In the data rows, the value 128 means zero.
What is the hidden score of each row? Scores go from 0 to 30, and 15 is about the middle. The score is a weighted sum of the row's numbers plus the product of two more (or one squared), each taken from its middle value.
[116  95 101 127  95 155 169  86 110 144 104 128 155 104 139 135 109  82 132 141  92 154 111 155 114 108 131 135 125  70 161 139]: 14
[137 104  62 163  67 108 212 106  87 194  66  93 174  63 162 122 128  50 140 133 105 134  97 163  95 124 189 168 124  88 126 123]: 14
[169 126  92 157  68 141 183 112 100 184 112  99 164  75 152 137 119  78  99 124  97 106 123 170  89 120 143 118  93  62 131 119]: 17
[141 133  90  97 131 137 110 171 137  93  76 106  44 131  42 137 117 112 134 138  69  97 112 130 157 162 143 179 156 178 140  88]: 15
[176 150 122 168 122 100 169 140  90 190 109  82 160 102 162 111 146 131 128 119 147 117  97 147 102 134 166 145 129 120  82 113]: 14
[126 100 146 142 131 111 167  71 107 163 155 136 187 129 166  83 153 132 160 146 122 140 140 136 118 119 141 136 130 135 129 166]: 14
[177 149  93 163 130 114 153 155  89 169  88  92 128 104 140 135 148  98 139 138 129 137  93 155 100 124 156 154 143 126 106 107]: 7
[130 174 120 148 187 127 129 200 124 139 166 115  98 122 167 184 138 170  63 120 130 180  79 122  98 109  71  72 108 133  87  55]: 11
[142 137 134 123 171  87 118 130 153 112 169 125 144 187 109 120 194 134 165 159 137 124 124 128 152 148 145 175 180 205  90 141]: 11
[136 104 127 113 105 153 125  86 130 153 128 126 146 145 100 100 103 136 135 128  94 103 148 129 143 144 148 138 119 127 170 145]: 16
[148  82 137   0  86 177 112 140 152  42 126  93  90 131 126  81  85 126 100 142  49   0 206 126 147 203  24 109 143 146 217 167]: 27
[163 185 123 199 122  99 110 182 135 152 120 125 114 115 126 172 158 130  93  75 184 114 117 140 110 114 141 102 101 113  43  73]: 27
[ 58 127 120 150 140 129 131 151 153 114 163 170 125 135 148 185 116 134  97 118 151 187 113 119 137  89 103  98 111 111 118 112]: 11
[124 110 144 107 139 117 118  93 166 105 161 136 137 186  74 118 149 122 162 165  96 120 123 138 169 154 150 176 168 194 128 150]: 12
[110 100 100 128 120 102 222  74 129 195 174 117 207 121 184  63 114 140 127  89  93 108 167 129 105 147 127 112  63 120 160 157]: 23
[132 139 150 122 151 103 158 122 168 122 204 129 158 160 176 125 102 169  93 108 108  96 168 132 144 177  49  63  82 171 137 125]: 17
[ 42 125 136 196  52 119  89 122 197  66 117 198 102 139  79 207  76 102 101  87 207 158 120 115 142  63 171 122  95  83  75 136]: 25
[128 168 146 203 117  95 144 135 151 169 128 169 123 107 143 176  34 149  66  84 185 164  72 125 114 107 174 107  52  95  44  93]: 10
[123 128 135 165 141 112 176  73 156 184 184 135 185 172 141 142 122 138 121 123 123 162  97 133 131 103 152 122 110 154 108 139]: 17
[141 111  97 155 103 113 200 106  76 187  91 103 169  73 151 113 134  89 138 126 118 136 108 146  94 115 166 146 114  95 131 134]: 15
[149 140 185 167 115 115 130  34 176 162 188 150 185 198 130 138 105 152 119 136 141 133 112 148 146 119 146 109 123 144  91 144]: 12
[ 42 135 103 105 194 171 139 168 136 102  54 161  85 149 147  87 159 101 153 107 131 204  50 115 143  98 101 126 184  87 184  83]: 18
[139 139 123 175  98 114 186 100 143 185 152 120 175 132 145 138 112 130 110 107 143 114 143 146 111 122 145 114  83 102 120 125]: 17
[107  84 105 120 124 115 181  84 101 165 104 115 179 101 128  91 172  92 184 144 127 147 115 123 124 114 179 192 162 138 142 161]: 19
[213 187 143 161 124 154  90 173 115 166 144  99 103 139 119 152 129 159  62 112 118  70 139 168 113 145  90  57  90 105 102  75]: 14
[104 150 141 141 176  85 162 143 161 122 182 145 154 161 172 113 152 160 141 104 138 138 146 130 157 150  96  99 123 163 118 117]: 17
[135 126 120 143 136 110 163 115 115 157 178 138 169 125 170 115 115 151 125 122  74 133 175 138 137 141  98  77  55 125 148 141]: 12
[111  86 142 106 177  69 162  87  57 169 156 120 194 128 169   9 215 153 210 153 153 151 139  79 120 124 171 181 185 174 121 179]: 12
[115 139 126 118  61 197  56 138 130  93  90 152  69 103  35 212  59  98 128 121 126 120 190 119 136 125 117 115  64  43 189 141]: 16
[150 150 131 128 163  99 152 172 110 133  79  98  93  89 152 119  92 156 144 133 130 136  77 106 111 169 165 179 131 167 114 107]: 9
[104 121 149 136 169  83 138 114 147 129 155 139 148 152 142 112 161 151 172 132 157 156 112 106 140 135 163 164 161 177 103 147]: 13
[121 104 126 122 145 153 103 123  90 136 129 135 123 103 110 149 121 134 129 154  97 175 126 117 116  91 127 136 125 112 143 143]: 14
[ 90 109 104 159  40 136 167 119 160 137  78 135 128  83 127 173  61  70  95  74 174 128 128 132 105 114 166 131  80  48 132 127]: 18
[212 186 129 159 129 139  94 197  91 159 111  81  80 105 131 137 127 150  71 108 127  65 137 150 103 153 103  91  95 115 109  79]: 14
[131  93 143   8  87 172 120 114 182  66 162 105 113 161 136  94  65 138  79 132  74   1 195 142 149 199  16  80 125 143 208 148]: 23
[144 127 199 153 167  94  66  21 131 146 175 151 181 194 110 100 190 165 201 184 178 168  88 110 152  82 192 179 197 176  55 184]: 14
[ 90 119 146 149 124  90 163  97 164 122 190 157 167 161 161 145 115 136 122 109 142 148 164 131 143 121 116  84  91 133 128 147]: 11
[185 159  93 138 110 152 130 169 111 172  99  65 123 130  82 129 159 105 107 114 102  64 130 169 114 140 129 132 136 128 130  83]: 17
[ 80 103 103  81 159 158 150 156 115 122 117 131 102  98 164 148 125 103  96 135  91 185  99 125 114  98  74 117 145  99 166  97]: 10
[ 90 127 131 161 133  96 132 116 166 122 140 151 146 160 102 157 167 105 164 135 172 174  98 127 142 100 167 163 160 160  87 142]: 13
[147 102 101 136 103 146 163 110  53 187  70 100 153  73 132  83 118 123 139 126 109 114 121 134  90 128 167 160 118  88 158 141]: 18
[126 113 138 119 108 171 107 116 148 102 133 151 119 135 124 136  76 126 106 120  93 128 173 140 143 138  86  78 101  91 184 136]: 12
[141 110 116 154  49 169 161  84 126 208 107 129 165 102  99 117  73 115  96  91 125 102 143 138 102 114 153 124  69  51 164 131]: 19
[ 95  81 136  65 134 124 123 107 168  65 132 122 130 160 111 103 169 108 173 159 139 111 126 116 156 160 145 186 191 183 152 156]: 17
[154 139 114 135  98 152 108 161 102 130  68 123  91  87 107 139 108 119 117 120 146 120 126 130 115 130 144 134 127 105 131 125]: 14
[177 162 125 157 120 130 103 162 101 151 101 108 115 105 120 129 129 147 111 116 158 101 115 139 105 124 149 122 118 109  96 102]: 14
[160 136 141  76 102 151 137 160 180 116 124  81 107 147 143 112  73 131  43 104 144   0 139 145 110 202  80 105 137 151 153 103]: 16
[157 157 105 155 114 147 139 164 110 155  96 103 110  85 134 163 120 109  99 111 133 125 120 157 108 122 126 118 104  89 132 100]: 15
[148 117 136 108  91 173  67 124 126  93 120 143  84 127  82 139  76 123 109 138  67  89 169 142 151 150 106 105 106 112 177 134]: 16
[120 116 142 121 113 113 127 126 165 104 139 135 126 140 146 129 121 132 118 117 169  98 140 127 139 139 129 118 144 145 120 142]: 16
[161 157 123 132  70 155 116 171 163 124 111 102 103 117 108 168  93 119  54  85 156  41 160 158 111 164 103  94  86 106 119 102]: 22
[139  89 124  89  93 156 149 106 120 130 138 110 148 114 152  84 104 126 124 139  65  72 178 135 124 162  93 114 110 117 192 154]: 19
[122 143 130 104 124 167 122 166 157  98 108 139  79 113 144 150  48 136  81 102 127 112 147 118 138 154  82  89  95  99 168 119]: 12
[113  59 117  35 124 154  87 114 131  58  77 106  94 138  73  92 155 102 181 181 109 101 133 111 157 156 156 205 199 182 161 167]: 21
[138  77  92 134  95 165 179  94  56 185  73 125 157  53 138  94 102  89 140 132  67 138 143 146 104  99 142 135  99  61 182 143]: 15
[129 139 109 134 138 152  90 183 108 106 106 136  68 101 125 147 127 126  97 130 131 153 111 126 118 104 102 108 139 107 129  94]: 11
[119 136 142 129 177  75 121 115 135 137 157 123 151 173  99 110 191 147 194 155 154 154  84 113 149 139 192 209 190 208  71 145]: 12
[173 132 111 129 103 185  46 149  49 131 102 125  91 104  74 124 102 137 130 145  41 116 170 144 122 120 108 108  89  86 166 131]: 19
[ 91  81 107 167  42  77 177  85 157  91 126 156 155  78 180 174 102  54 128 132 142 160 131 159 124 104 155 109  99  75 103 155]: 16
[120 112  84 177  86  76 244  73 107 206 144 111 207  78 187 122 138  82 129 111 118 140 137 157  91 114 166 130  63  85 125 142]: 23
[180 166 143 148 162 106  87 164  92 147 132  94 130 138 115 110 211 153 170 140 177 110 116 130 114 135 160 161 177 166  77 126]: 15
[ 89  80 157  70 228  77  87 126  40  73 131 131 142 134 153  28 255 148 248 199 185 198  68  35 137  90 182 223 246 205 104 192]: 12
[154 132 115 152 131 110 203 124 118 199 156 105 188 132 136  84 149 145 130 100 127 107 131 133 106 142 147 138 106 141 126 127]: 14
[124 114 156  81 113 155 110 112 157  81 177 141 132 155 142 128  98 143 128 134 108  86 194 125 155 166  72  88 114 136 181 157]: 16
[ 89 105 139 124 177  89 134  78 142 135 170 141 174 182 104 107 189 136 188 168 142 166  90 108 153 114 183 191 192 198  99 158]: 13
[202 194 131 168 165 109 126 213  89 170 100  82  63  82 162 139 106 176  76 100 149 106  93 136 102 155 134 112  93 143  70  56]: 11
[ 94 133 133 138  94 130 124 135 179  89 154 154 127 140 113 180 102 118 116  95 167 100 171 118 139 134 125 105  91 118 124 138]: 19
[130  99 144  92 133 135 143 100 146 123 180 137 150 161 148  95 117 152 134 130  99 108 170 132 142 150  88 101 122 151 166 152]: 13
[113 131 118 149  93 118 145 129 151 122 129 143 138 104 144 164  92 115 115 100 150 134 148 120 119 125 137 110  71 100 138 134]: 13
[187 208 115 184 152 114 118 200 116 164 127 103  92 103 154 161 140 158  57  89 159 127  92 148  98 132 112  84  95 110  65  40]: 12
[116 143  98 118 179  74 162 161 156 112 188 129 145 165 152 114 175 149 157 134  88 117 154 128 161 167 107 142 134 203 119 111]: 16
[191 175 125 187 133 117 136 154 117 178 120 103 140 141 110 154 155 125 120 120 144 124  92 168 125 119 156 139 127 120  72  88]: 10
[145  93  85 161  55 113 209  91  77 162  64 100 167  32 181 150 135  30 154 148 121 149 114 164  86 106 173 154 125  67 123 154]: 19
[170 117 119  60  96 160 134 150 121 127  82  82  98  87 142  98  47 127  81 129  79  32 152 145 125 191  93 113 112 122 179 124]: 16
[132 126 155 149 135 131 137  65 145 161 148 140 173 167 125  99 134 134 153 136 127 145 114 142 143 120 153 135 140 140 126 144]: 12
[127  98  94 181  73 127 219  50  94 240  98 108 210  92 123  82 137  87 139 101 145 131  94 147  71  76 206 163  99  71 129 141]: 26
[175 161 142 133 175 130  96 191  56 132  95 118  76  90 160 106 136 170 133 128 141 135 114 104 104 142 117 121 143 125 122 109]: 14
[ 88 116 118 109 101 168  93 156 163  51  92 151  53 109 122 161  76 105  97 115 148 142 136 122 137 109 100 103 123  76 160 119]: 14
[128 133 152 121 160  99 127 126 128 131 149 131 139 137 160 126 113 157 150 140 136 138 127  96 134 146 151 145 135 158 116 138]: 8
[108  78 131 140 143  90 157  59  89 162 129 131 187 141 125  65 198 122 200 159 158 169  91 105 132  94 202 204 183 175 105 183]: 15
[137 129  79 122 145 137 114 158 111 120  93 117  86 127  67 139 136 110 153 157  62 135 115 135 156 138 160 178 152 168 134 111]: 11
[194 179 118 153 125 143 100 201 104 140  81  98  46  74 139 144  61 150  46  94 130  89 121 139  99 151 100  76  68  91 116  63]: 11
[116  91 152  97 160  82 133  91 100 109 153 143 167 136 167  80 196 144 205 166 152 151 155  92 134 124 145 171 183 173 131 187]: 14
[ 76  96 108 152 152  81 181  84 159 138 146 147 169 153 132 122 169  94 171 144 140 174  94 132 143 115 176 171 166 165  94 140]: 15
[134  67 136  20 106 169 109 106 157  81 124  97 122 160  93  84 113 124 133 152  98  41 161 123 145 175 110 154 172 168 184 156]: 21
[158 157 118 195 116 119 203  92 116 255 153  98 203 120 118 106 120 153  85  67 150 126 106 154  74  90 175 125  50  85 107 109]: 25
[123 120 126  89 162 119 109 145 132 101 132 115 113 158  91 100 175 136 171 160 119 137 111 112 154 153 147 191 185 196 123 140]: 13
[151  89 172 114 163  88  89  93  33 103 114 128 162 105 167  42 211 156 214 177 178 154 128  71 123 104 170 190 205 162 108 197]: 20
[118 130 169 130 127 118 142  91 201 121 211 146 167 197 161 124  87 160  75 105 142  97 171 144 146 156  70  57 104 152 128 139]: 14
[101  95  92 202  55  65 197 105 141 168 118 148 172  70 170 139  98  78 111  92 178 153  84 141 100  83 191 138  85  73  63 136]: 16
[190 183  95 180 132 115 156 175  88 197 144  85 142  91 162 134 139 155  86  89 126 100 145 163  93 131 114  72  47 102 103  88]: 17
[100 110 130 104 197  40 147 118 145  99 175 125 167 174 135  81 218 153 216 168 136 153 119 102 162 146 167 194 196 229  83 156]: 13
[200 201 109 166 157 127 112 204 115 176 119  70  88 139 116 160 165 137  81 103 144 100  95 158 106 128 116 104 134 133  81  47]: 11
[176 171 155 108 148 134 141 174 133 124 122  95  86 100 180 112  31 184  53 110 131  72 131 121 119 190  91  93  92 142 135  97]: 9
[ 99 147 176 163 184  38 158  53 198 132 255 180 216 206 183 124 153 197 152 120 140 153 169 127 156 140  91  45  91 180  82 164]: 17
[100 112 158 132 129 113  97  82 172  88 173 168 146 179  95 134 136 144 163 144 147 142 135 110 170 123 154 152 146 167 112 165]: 16
[149 131 144  53 142 166 105 168 140  97 106  89  87 130 133 102 136 140 113 134 132  81 125 127 130 165  91 143 176 146 153 125]: 18
[144 136 144 112 149 174  54 136 106 114 138 145  89 134 112 162 109 139 101 156  81 155 129 127 127  98  71  90 126  98 153 114]: 10
[145 129 133 158 115 108 205  80 118 191 151 121 183 107 177 103  78 137 121 115 106 131 130 146 108 138 148 112  73 107 125 138]: 12
[180 146 121 118 126 149 110 162 109 134 107  90 110 135 130 108 138 132 114 121 111  75 136 145 130 158 105 118 139 131 133 115]: 16
[205 173 125 176 146 122 117 168  27 192 106  85 139 106 121 106 192 151 142 129 158 102 124 156  91 113 157 134 138 126  91 111]: 10
[104 131 134 133 148  96 179 121 168 142 179 143 165 153 160 125 129 135 135 101 136 139 155 137 135 139 113 104 102 145 134 127]: 11
[121 138 210 180 138 133  62   0 201 148 187 179 182 238  54 162 132 150 153 159 179 174  71 134 162  62 181 153 174 145  71 173]: 14
[209 196 109 161 160 127 131 212  86 170 110  75  79 101 158 146 128 158  66  99 125  98 124 155  99 149  82  67  87 113  99  35]: 10
[139 146 188 141 150 109 126  62 195 143 218 153 171 208 146 126  97 184 103 126 131 109 158 144 155 153 101  67  98 162 119 142]: 13
[ 39 127 150 153 124 111 111 118 161 100 120 166 139 134 100 200 166 100 182 115 219 182 128  90 136  80 186 169 147 118 106 158]: 18
[167 112 109 124  89 172 134 130  82 163  87 114 123  82 117 119  98 116  94 139  70 107 140 144  97 124 114 108  94  69 168 116]: 13
[126  81 144 108 137 129  80 129  38 101  59 144 120  78 114  81 161 128 197 167 143 152 127  90 126 105 179 182 182 139 136 179]: 21
[ 96  76  78 133 119 109 196  73 105 190 132 111 190 125 115  58 158 111 180 130 117 146 121 123 120 126 180 182 143 151 133 160]: 28
[ 83 128 148 125 139 128 104 113 172  92 164 159 118 160 124 162 117 139 125 139 145 151 136 121 148 122 114 123 132 148 121 132]: 14
[147 148 109 145 125 155 129 168 108 148 119 111 116  98 126 162 116 126  96 120 126 128 117 136 112 118 115 105 104  93 124 109]: 16
[ 85 125 128 126 139 143 124 137 143 110 121 146 126 147  96 161 141 111 150 124 142 162 120 116 144 112 143 151 143 124 146 117]: 11
[137 123 142  62 137 150 134 134 139 112 130  97 122 137 140  91 132 136 126 143 132  94 134 123 122 158  92 131 168 152 160 129]: 14
[130 112 106 145 105 109 211  91 119 180 150 101 180  78 178 149 115  84 102 140 107 156 111 151  92 117 123 110 110  92 127 135]: 29
[177 169 119 127 166 150 125 203 104 140  79  99  69 113 158  91 113 149  88  98 121  97 107 140 123 163  80  91 127 111 140  56]: 14
[111 116 170 150 156  94 161  32 185 157 221 164 204 206 132 108 129 165 140 129 119 141 148 135 161 140 130 112 112 169 119 165]: 16
[ 93 135 139 126 177 122 101 136 146 110 153 140 121 159 114 157 162 135 146 149 144 179  91 104 148  99 131 154 170 167 102 123]: 12
[117 154 169 157 130  96 139  97 191 135 198 163 173 177 148 155 111 154 108 104 154 144 138 145 147 136 107  73  87 141  96 126]: 16
[155 138 132 103 120 134 128 160 128 123 118  99 111 118 133 127 116 138 114 121 127  80 139 134 126 167 116 124 137 146 142 126]: 16
[ 77 126 114  60 194 164 150 157 151  68 101 137  88 178 137  48 170 115 158 125  95 148 110 118 168 158  89 146 196 159 181 111]: 17
[120 122 154 111 208  93  87 138  76 119 149 135 143 153 159  76 222 167 206 183 182 186  74  68 133  93 157 179 214 179  95 160]: 9
[155  91  89  96  69 171 115 127 100 107  73 126  89  92  85 127  89  88 129 156  38  90 162 147 131 146 117 137 128  98 185 143]: 16
[ 97  97 134 121 139 117 112 113 102 105 145 160 143 129 126 113 151 137 179 148 110 149 154 110 151 121 142 152 146 146 146 172]: 17
[152 119 124  73 128 169  73 153  67  93  95 124  72  82 133 105  76 145 123 144  54 112 166 114 117 153  80 106 122 110 175 138]: 21
[104  84  95 128  46 141 140 118 140 121  70 134 128  82 109 142  96  70 123 119 147 116 134 134 121 112 163 154 132  88 141 145]: 19
[120 118 153 102 156 128  67 110 135  92 140 124 127 169  84 112 168 137 181 168 133 135 123 114 162 137 160 187 185 189 113 167]: 16
[111 159 167 134 167 145 111 112 179 146 195 140 141 177 143 187 111 165  51 133 142 176  89 143 128 112  72  72 128 134 106 102]: 17
[116 136 128 124 181 136 150 138 132 148 133 132 129 137 140 118 128 138 120 126 122 170  87 116 132 121 125 128 146 139 141  97]: 6
[117  77  76 162  78 112 219  67  86 182 107 112 184  52 185 149 129  37 135 155  85 175  98 167  93  82 158 141 110  57 127 143]: 24
[136 172 123 123 193  83 166 202 116 123 170 127 114 106 212 116  97 176  99 101  99 141 150 108 123 163  44  49  59 147 131  88]: 18
[ 76 146 150 124 137 143 151 128 197  98 159 148 138 173 149 149 111 126 107  83 171 121 143 128 151 154  95  96 123 119 151 117]: 15
[164 155 193 168 123 139 122  82 148 155 179 148 145 161 148 149  48 165  84 137 114 135 133 149 126 136 115  67  77 110 107 137]: 7
[ 99 112 143 113  92 154  99 108 148  96 113 128 130 124  94 178 126 102 152 130 160 119 163 131 133 112 149 148 137 113 154 159]: 21
[ 90 148 178 156 165  67 144  54 202 127 233 162 194 216 158 142 139 178 143 128 135 132 159 134 164 152 107  90 104 176 100 153]: 17
[ 68 157 177 166 176  80 151  87 203 116 231 175 189 207 170 157 141 177 137  95 160 159 156 125 162 136  91  48  79 169 109 148]: 17
[148 114 149 121 129 153  77  88 130 104 177 145 133 166 104 121 115 152 148 167  61 121 174 136 167 135 100  96 119 141 157 155]: 14
[109 136 134 104 130 154 114 168 155  93 109 126  73 134 132 143  98 132  84 120 152 130 113 124 126 143  94 115 154 132 141  98]: 11
[130 171 176 214 121 122  79 103 187 140 170 177 128 168 104 191  85 147  68 112 190 170  75 139 138  73 149  85  98  94  25 109]: 12
[135  76 101  88  99 175  84 109  49 142  57 128 113  87  64  87 120 120 161 158  60 115 162 112 140 118 148 169 145 108 186 165]: 19
[113  72  78 156  32 160 156  76  80 169  52 154 157  44 112 121  87  65 139 139  98 141 147 148 115  85 170 147  94  38 161 161]: 18
[ 19 177 124 180  48 158  94 139 207 113  98 161 109 139   0 255 125  40 148  76 235 161 158 109 134  74 194 167  64  65 113 117]: 22
[ 98 115 137  97 122 178  29 130  95  64  80 154  79 122  32 164 151 112 191 162 122 147 160  92 144 105 156 181 163 131 162 172]: 21
[146 159 139 144 155 111 140 143 142 125 131 127 119 144 138 137 125 134 136 129 140 137 108 132 138 143 138 140 142 152 107 108]: 9
[108 165 115 182  71 111  98 156 168 122 108 148 101 122  70 215 126 101 112  81 204 137 117 132 126  82 174 137  96  91  61 114]: 22
[154 118 147 131 170  95  85 111  18 136 105 112 146 113 133  69 235 133 214 182 160 160 109  91 111  84 185 200 211 167  91 176]: 15
[ 97 149 115 100 185 113 132 178 132 111 139 108  78 117 137 180 147 133 118 148 138 176  68  96 116 118 121 167 162 171 104  87]: 11
[ 73 133 111 133 141 152 105 163 151 102 119 146  95 135  89 205 149  96 128 136 165 176 101 111 123  89 141 140 146 128 117 112]: 13
[146 107 124 107 123 143 110 129  89 115 117 126 120 102 131 114 106 131 141 147  73 115 150 126 135 148 119 122 118 121 161 137]: 14
[135  84 136  22 100 182  67 122 144  53  89 105  75 151  59 101 115 105 142 165  72  49 148 128 169 176 114 163 177 167 187 154]: 20
[156 167 125 145 173  70 194 174 123 161 190 121 158 128 216 130 141 162 114 100 110 138 151 139 116 166  63  50  68 152 108  93]: 15
[120 100 135  74 176 110 105 126 114  83 123 134 126 168  99  78 185 142 200 181 128 146 102  95 161 146 163 201 212 209 123 163]: 11
[ 87 137 107 172 116 112 127 157 154  97  76 164  91  86 153 157 108 104  97  93 182 173  86 105 119  83 146 117 125  79  86 107]: 19
[ 90 130 139 126 182  46 190 119 174 127 238 151 196 177 208 119 152 182 142  96 115 129 196 102 150 168  51  57  69 182 131 150]: 20
[140 152 183 159 158 122 143  83 171 165 196 157 173 188 156 114  84 178  98 119 140 148 125 139 128 138 109  79  98 140 124 127]: 4
[163 142 120 115 120 172  84 167 127 120 118 107  75 126 105 166 115 124  84 131 119  99 143 148 119 129  89 101 122 107 145 108]: 16
[174 146 169 134 108 158  75  98 157 142 167 133 137 176  96 127 119 146  99 139 113  82 150 155 142 144 111 108 131 141 141 144]: 14
[107 100 105  67  86 169  82 146 163  39  81 126  41 147  32 154  87  92 120 143  85  75 139 119 154 164 134 167 156 171 165 122]: 17
[124 166 144 158 194 117 146 163 145 158 163 140 125 143 166 167 109 164  65 111 150 188  66 129 107 103  96  67 103 120  95  65]: 2
[165 166 131 125 147 127 119 179 132 115 106 121  66 109 145 146  57 159  88 112 148 113 123 122 117 157 128 125 102 129 119 102]: 4
[ 80 129 133 127  99 109 145 113 175  93 175 153 146 142 139 172 109 121 127 101 153 113 184 119 151 140 116 104  91 130 143 155]: 18
[ 63 127 105 182  65 143 160 114 158 165 104 148 153  98 105 224 113  56 109  90 188 177 108 124  93  57 171 139  73  40 121 119]: 16
[141 145 111 176 131  86 203 157  72 207  59 106 156  29 172  94  79 146 113  92 155 148  60 119  65 126 191 159  79 100  96 105]: 11
[118 130 142  92 146 162 129 122 160 130 162 133 136 159 142 121 103 141  90 115 104 132 140 139 135 151  67  80 115 121 160 118]: 12
[159 111 107 115  90 167 155 116  90 171  86 110 146 101 124  85  90 116  98 104  92  90 148 150 113 132 131 115  94  78 182 124]: 11
[ 63 122 127 125 159 108 146 124 152  95 146 160 137 147 141 145 173 120 166 129 148 175 128 103 146 109 143 150 158 153 130 145]: 14
[ 78 142 140 160 172 100 183 101 169 122 188 161 166 162 185 151 143 124 127 126 125 200 101 138 142 112  94  84 139 134 117 113]: 9
[ 94 120 113 152 126 123 138 153 143 102  89 142 101  94 156 141 107 100 103 109 169 160  88 126 117 104 141 124 144  93 110 108]: 12
[160 101 106 156  55 106 208  76 109 175 134  98 188  83 185 126 123  75 127 135  85 112 144 172 105 142 137 108  97  83 141 135]: 19
[ 76 120 138  65 176 148 107 158 147  78 134 124  84 133 129 160 162 124 123 144 135 183  88 103 124 108 111 150 180 156 140 117]: 14
[ 83 134 109 184  67 155 169  91 162 207 115 147 178 125  19 182 110  99 116  48 196 136 119 122  99  64 199 158  44  56 114 135]: 25
[143 143 142 110 158 146 106 140 132 126 121 114 114 156 116 106 161 135 142 143 134 132 113 130 130 144 128 141 173 157 130 128]: 12
[152 132 123  65 108 192 113 173 136 108  74 106  58 128 131  93  85 133  62 103  86  70 151 132 129 183  38  80 128  84 196 106]: 19
[131 125 122 130  94 146 157  84 116 145 125 119 156 108 171 112 107 103 130 139  79 146 124 156 123 122 109  99 116  81 148 135]: 16
[161  80  98 114  52 181 107 112  46 126  58 138 110  46 113 115  56 101 118 148  10 117 181 135 117 125 115 105  76  35 194 150]: 21
[195 186 117 130 171 166 103 208 102 145  85  82  79 143 132 112 176 127  96 100 136 107 102 165 114 143  69  87 161 101 141  50]: 11
[125 152 182 187 151  84 150  40 183 166 209 171 200 205 143 139 126 160 130 124 172 160 107 142 143  95 153 105 111 152  67 139]: 8
[107  85 147  86 100 158  97  93 184  65 130 145 108 174  47 122 108 107 128 154 100  96 132 137 177 147 138 165 163 167 149 148]: 17
[ 77 125 122 163 143  71 176 122 161 125 176 164 175 131 175 141 144 132 135 111 154 164 140 116 133 115 134 113 102 140 101 129]: 14
[154 124 129  55 105 207  67 165 118  80  65 113  33 124  97 100  75 123 100 136  53  75 165 140 146 157  49  93 129  95 205 114]: 21
[ 72 145 156 182 150  74 131  90 203 102 206 190 168 185 135 179 129 159 126 104 176 160 154 117 162 112 132  86  83 146  79 139]: 15
[115 158 114 108 186 168 114 186 134  98 110 149  78 148 158  93 145 130 118  99 107 156 129 142 152 129  23  45 150  83 176  77]: 24
[ 94 112 112 117 174 148  94 152  90  93 148 144  91  96 143 181 130 142 119 167  74 197 131 107 119  89  90 118 126 127 133 132]: 16
[100 118 132 129 156 100 160  84 136 148 186 146 171 147 179 123 147 148 141 146  94 176 141 124 128 107  96 105 112 135 132 137]: 13
[139 139 105 157 144  94 162 139  98 188 104 103 154 108 119 113 152 116 155 118 154 138  98 124 115 136 187 183 143 154  97 110]: 11
[147 138 132 110 151 122 115 152 118 110 152 131 113 121 143 130  98 159 122 135  85 132 145 109 132 155  84 109 108 148 144 128]: 15
[144 115 115  91  97 191  42 162  85  80  96 134  25  84  92 173  59 130  89 145  40 123 170 128 125 127  53  86  87  67 193 128]: 16
[139 174 119 124 194 155 136 201 130 140 119 119  92 139 181 118 145 145  79  88 125 157  85 138 128 134  36  49 134 103 149  46]: 13
[147 106 127 109  95 155 107  96  98 128 118 130 131 117  98  97 110 136 141 149  78 106 166 132 131 132 125 127 122 120 173 149]: 15
[ 70  99 106  59 181 127  88 142 120  62 141 122  90 142  93 158 180 112 174 183  97 185  89  90 146 102 147 200 200 205 119 128]: 12
